In the rows, 128 means zero.
Rotation paths and how fast each direction turns (degrees each step)
Each turn is a multiple of 5 degrees from 10 to 175, or 0.
Each row of a path follows its step; steps can be skipped.

step 0: [126 127 127 125 125 130 134 138 119 132 136 123 138 130 132 115 123 122
 127 129 130 116 111 114 128 132 125 127 119 131 120 131 127 130 116 136
 125 123 124 134 128 131 128 126 118 122 138 122 131 138 123 126 126 126
 119 128 126]
step 1: [137 123 141 132 113 126 132 130 121 135 120 131 134 132 129 138 118 125
 122 137 128 134 127 125 136 122 120 130 126 118 128 132 124 132 121 131
 136 131 127 131 116 128 123 122 120 113 122 126 134 122 126 127 133 123
 131 137 126]
step 2: [128 141 130 137 128 118 138 126 117 124 136 131 140 133 128 118 126 128
 124 128 115 128 122 118 132 127 130 131 136 126 125 141 134 121 121 130
 138 126 139 121 132 120 132 124 121 123 137 133 125 128 127 129 124 125
 126 128 124]
step 3: [126 136 133 125 124 130 133 134 119 130 132 126 129 127 131 131 122 126
 122 121 131 116 126 137 127 113 122 142 132 136 129 127 124 142 134 138
 139 134 129 130 123 122 121 119 116 124 128 126 130 118 134 119 128 126
 128 126 121]
step 4: [129 136 124 138 127 121 129 127 113 136 117 118 138 129 128 119 124 122
 131 134 122 124 126 129 135 125 137 132 127 128 123 132 133 132 138 128
 127 126 125 124 134 134 125 127 132 112 137 134 140 124 137 127 120 135
 134 128 130]
step 5: [135 132 126 124 129 130 129 118 125 127 132 125 124 135 119 118 120 127
 125 126 131 127 139 130 129 114 126 136 119 131 128 119 129 123 132 146
 135 125 132 120 121 128 113 124 120 124 135 127 132 133 123 135 121 117
 133 129 127]
step 6: [131 137 124 127 129 137 126 139 117 128 135 127 122 131 124 127 125 117
 123 137 124 120 115 114 129 131 131 128 118 128 126 120 117 123 131 129
 136 130 133 133 131 123 125 133 126 117 136 132 137 133 133 121 123 137
 138 130 129]
step 7: [137 123 137 132 116 117 136 121 122 128 136 131 129 128 126 131 120 121
 127 134 138 135 135 123 128 120 133 137 118 133 133 122 122 132 128 129
 137 128 140 133 132 130 125 134 130 123 131 127 145 122 126 136 129 126
 120 133 128]
step 8: [133 134 118 136 130 129 134 131 121 131 147 113 122 130 125 125 119 129
 137 129 120 122 122 127 130 126 120 132 121 127 128 138 120 123 119 128
 138 125 135 123 128 119 137 124 134 118 126 132 129 130 135 138 132 127
 128 128 128]
step 9: [126 121 130 119 127 127 134 139 115 126 136 122 126 140 127 131 125 125
 124 128 136 123 132 137 129 129 124 136 130 133 124 127 123 137 125 132
 128 128 142 126 130 132 122 131 124 114 127 128 124 112 118 131 123 139
 125 137 122]
Directions:
[126 128 130 130 129 127 129 129 125 126 126 128 130 128 130 130 126 131
 125 131 127 126 127 131 128 128 127 129 129 130 130 131 130 127 124 127
 128 129 125 126 126 129 128 128 125 130 129 129 126 129 128 128 128 128
 127 131 126]	40

step 0: [127 113 138 117 130 121 129 131 131 126 124 132 121 132 127 129 124 125
 126 126 133 118 130 125 131 127 128 123 123 126 127 138 124 116 121 124
 132 127 139 121 140 125 126 119 131 116 129 128 128 142 126 128 117 126
 130 130 132]
step 1: [115 131 128 130 124 138 121 123 117 118 123 128 126 133 126 124 124 122
 126 123 119 128 142 140 127 128 119 123 127 114 136 130 132 126 126 127
 135 135 124 119 127 125 125 117 125 127 131 135 126 124 128 120 138 131
 122 124 129]
step 2: [138 134 121 130 134 128 131 123 129 126 130 122 120 126 138 125 120 125
 133 143 117 140 126 138 116 130 136 130 129 131 123 121 122 129 135 127
 137 137 133 123 128 119 128 127 127 126 121 122 126 121 131 133 130 126
 136 121 121]
step 3: [138 128 131 128 128 127 133 128 138 126 133 126 119 123 127 130 136 136
 139 126 131 126 127 121 126 124 128 123 131 123 122 133 121 126 133 128
 130 126 123 128 124 135 134 140 122 133 136 124 122 143 116 115 129 128
 139 116 126]
step 4: [120 117 133 130 124 138 125 141 124 131 125 129 135 132 135 130 138 127
 121 124 129 128 124 124 143 131 129 131 118 123 133 126 124 119 125 132
 136 133 131 133 126 133 129 129 136 122 131 126 127 124 133 115 115 122
 134 121 126]
step 5: [122 136 134 130 127 118 128 127 130 117 125 123 135 127 132 134 130 110
 126 135 122 133 126 126 131 135 128 117 141 126 133 127 136 124 131 130
 130 130 129 120 134 127 134 128 133 125 141 132 132 116 127 129 128 124
 114 129 132]
step 6: [132 132 137 126 135 126 130 120 119 124 127 124 126 128 125 140 124 123
 130 125 129 132 129 133 112 113 133 130 129 134 134 128 125 129 130 129
 123 136 126 133 118 126 127 118 131 138 133 112 135 129 123 135 122 129
 133 128 126]
step 7: [132 125 116 126 128 128 119 137 134 133 120 128 121 138 133 132 127 132
 132 128 132 129 122 127 131 120 131 131 115 122 134 127 136 131 122 119
 133 134 118 130 133 133 134 140 124 141 127 126 130 131 119 134 133 137
 130 120 130]
step 8: [137 114 133 129 131 124 130 127 128 136 122 120 130 128 128 123 129 128
 131 129 129 122 130 126 135 142 142 117 118 123 137 126 123 122 125 133
 123 127 126 114 129 136 126 132 136 116 127 129 131 131 137 131 130 131
 132 129 134]
step 9: [123 134 128 131 132 136 136 123 116 115 127 127 139 128 129 129 137 127
 127 128 124 129 135 145 134 130 131 122 126 134 130 141 135 131 139 144
 128 126 126 129 119 129 127 134 126 130 133 136 124 129 127 126 132 131
 120 134 127]
Directions:
[128 130 126 127 126 126 127 129 127 125 131 125 129 127 131 128 126 129
 129 125 124 131 130 128 126 129 128 131 127 129 127 128 127 128 129 130
 126 128 129 126 126 129 128 125 127 130 128 128 129 126 125 129 127 127
 127 129 131]	90
[130 128 128 129 127 127 129 131 130 128 124 124 128 128 129 128 129 132
 130 125 129 128 126 128 131 130 130 128 127 128 127 127 130 125 130 125
 128 127 127 130 125 127 130 126 128 125 127 130 126 132 129 127 128 126
 128 129 130]	85

step 0: [126 117 120 123 134 124 125 117 132 130 127 135 125 122 131 124 125 131
 129 113 122 119 126 127 124 126 129 135 127 130 137 124 123 123 129 130
 115 120 123 120 130 135 114 123 126 134 129 126 127 129 126 135 122 132
 125 139 132]
step 1: [138 121 125 134 137 114 135 124 118 125 129 131 121 126 128 131 127 123
 137 121 121 140 130 131 131 120 125 133 123 128 121 136 121 130 125 126
 133 123 131 139 139 131 124 130 122 122 122 125 121 126 135 127 135 126
 135 126 129]
step 2: [120 116 128 128 136 129 124 126 136 124 139 130 136 123 129 135 119 132
 128 122 125 124 121 131 134 132 140 139 124 125 129 124 130 128 132 122
 124 116 119 132 122 128 130 130 126 126 122 126 123 122 127 128 128 144
 123 136 129]
step 3: [131 109 129 126 124 119 133 121 119 124 129 135 132 129 131 142 129 127
 119 116 120 141 127 128 124 130 128 125 126 136 132 126 121 128 132 121
 134 130 133 127 129 128 121 124 126 134 129 122 132 128 128 120 132 122
 132 120 131]
step 4: [119 120 127 120 139 124 136 136 124 139 130 137 127 125 128 127 133 126
 127 123 132 123 123 135 126 127 135 136 130 128 120 126 132 128 129 115
 121 121 131 123 123 125 134 127 122 113 127 124 116 124 132 130 135 128
 124 134 131]
step 5: [132 112 125 125 129 125 118 122 136 133 125 131 133 125 127 136 122 128
 134 120 127 121 134 128 129 129 136 127 124 126 128 131 130 126 134 122
 142 143 127 128 129 135 123 130 123 122 129 118 125 129 121 119 131 124
 138 121 132]
step 6: [120 118 129 131 138 122 131 134 120 131 127 139 139 125 122 123 124 120
 119 130 130 127 129 131 128 127 137 126 125 129 127 128 119 120 128 130
 127 119 119 118 136 127 134 123 134 125 125 116 121 135 136 124 123 125
 129 134 123]
step 7: [125 122 127 136 143 128 137 133 134 128 117 136 128 124 125 135 132 123
 132 123 126 122 116 124 130 134 124 127 128 122 129 125 129 132 127 117
 133 142 124 129 132 128 113 132 128 127 128 128 127 131 125 124 132 133
 140 130 131]
step 8: [119 119 131 131 130 126 127 126 127 125 130 136 136 139 119 119 117 128
 128 133 127 128 120 127 133 128 126 141 129 126 130 138 124 115 132 124
 131 132 132 120 135 131 128 117 122 122 115 121 128 132 130 130 130 128
 118 126 129]
step 9: [121 124 124 128 135 114 133 124 131 128 129 130 127 116 128 126 127 130
 129 123 133 119 126 129 119 129 129 127 130 125 131 124 122 128 131 121
 110 133 125 131 139 132 110 127 123 140 126 123 128 125 127 124 121 127
 134 125 130]
Directions:
[127 127 127 132 126 129 130 128 128 128 130 130 129 124 131 125 129 127
 127 128 131 131 130 129 127 126 127 127 126 129 128 130 125 130 128 129
 128 128 130 126 127 128 124 124 128 131 131 126 126 129 131 128 128 127
 126 128 128]	130
[127 132 129 130 129 128 125 129 125 129 128 132 130 128 127 129 126 128
 125 128 130 129 129 128 127 127 131 131 132 128 126 127 129 127 128 131
 127 127 129 130 129 127 128 129 129 128 127 128 126 128 129 128 130 128
 126 130 131]	160

step 0: [135 131 135 124 127 131 120 126 139 130 132 110 122 125 137 122 129 129
 134 134 114 118 120 141 119 134 131 118 129 120 122 125 128 127 127 129
 121 128 124 123 117 121 126 141 130 124 118 117 125 129 130 122 129 132
 119 127 120]
step 1: [124 136 120 127 142 141 139 134 130 123 124 136 140 123 130 136 133 139
 135 125 127 119 121 132 132 127 130 124 136 128 129 129 123 124 121 132
 124 133 128 117 144 138 133 138 135 129 130 122 130 140 116 127 132 133
 119 122 124]
step 2: [132 139 133 134 123 132 130 116 121 112 124 139 135 124 128 120 134 126
 140 119 125 124 126 115 118 121 133 136 129 146 133 127 126 134 124 124
 135 118 137 127 126 126 117 130 128 124 134 131 121 134 131 132 125 132
 129 133 137]
step 3: [125 129 127 127 144 129 118 132 130 129 139 116 123 126 126 119 134 136
 125 114 130 131 134 129 135 127 132 136 125 126 130 136 126 127 122 133
 140 124 135 116 125 115 132 116 116 120 129 144 125 123 137 130 127 129
 130 126 133]
step 4: [115 121 129 133 132 134 125 126 129 129 123 126 129 133 132 124 119 120
 112 125 151 118 126 134 127 130 119 118 131 126 123 128 132 130 127 127
 130 129 118 126 134 136 130 117 122 134 138 121 132 120 141 126 120 133
 132 129 141]
step 5: [138 119 120 132 120 118 124 119 128 131 124 115 133 142 123 126 138 123
 125 134 124 123 135 124 127 140 118 125 129 122 132 132 131 121 129 115
 120 122 123 130 127 126 127 129 136 132 132 124 117 130 127 118 123 117
 113 133 136]
step 6: [126 115 131 120 126 136 123 123 134 132 128 125 132 127 130 127 128 129
 130 140 115 124 136 130 142 122 119 139 135 136 125 128 128 138 127 129
 119 136 126 116 127 131 134 134 127 135 110 127 134 132 112 135 126 126
 121 121 126]
step 7: [134 137 127 118 129 132 132 128 128 126 114 141 131 123 126 119 121 129
 136 123 114 123 113 137 128 128 126 126 134 132 127 127 129 129 125 123
 131 140 133 138 132 122 134 147 120 129 120 126 133 122 136 127 125 134
 126 142 131]
step 8: [119 134 116 121 127 126 137 136 117 127 128 131 120 127 117 139 149 124
 139 122 125 130 133 133 124 123 141 135 128 130 138 130 128 128 121 134
 133 127 130 129 136 127 126 128 125 126 131 136 122 121 123 116 123 141
 127 124 135]
step 9: [132 132 149 134 136 127 129 126 134 125 139 127 118 133 132 125 128 120
 127 135 135 127 124 124 134 114 134 135 127 139 126 141 134 132 131 128
 132 120 128 131 129 140 130 119 131 135 141 140 129 121 128 123 124 136
 138 131 132]
Directions:
[128 129 126 130 124 128 129 127 124 127 127 129 128 128 126 127 126 130
 126 126 130 129 123 129 129 129 127 128 129 131 132 127 130 127 129 125
 127 128 127 129 128 126 130 128 127 130 130 125 129 131 127 128 127 129
 129 130 128]	130
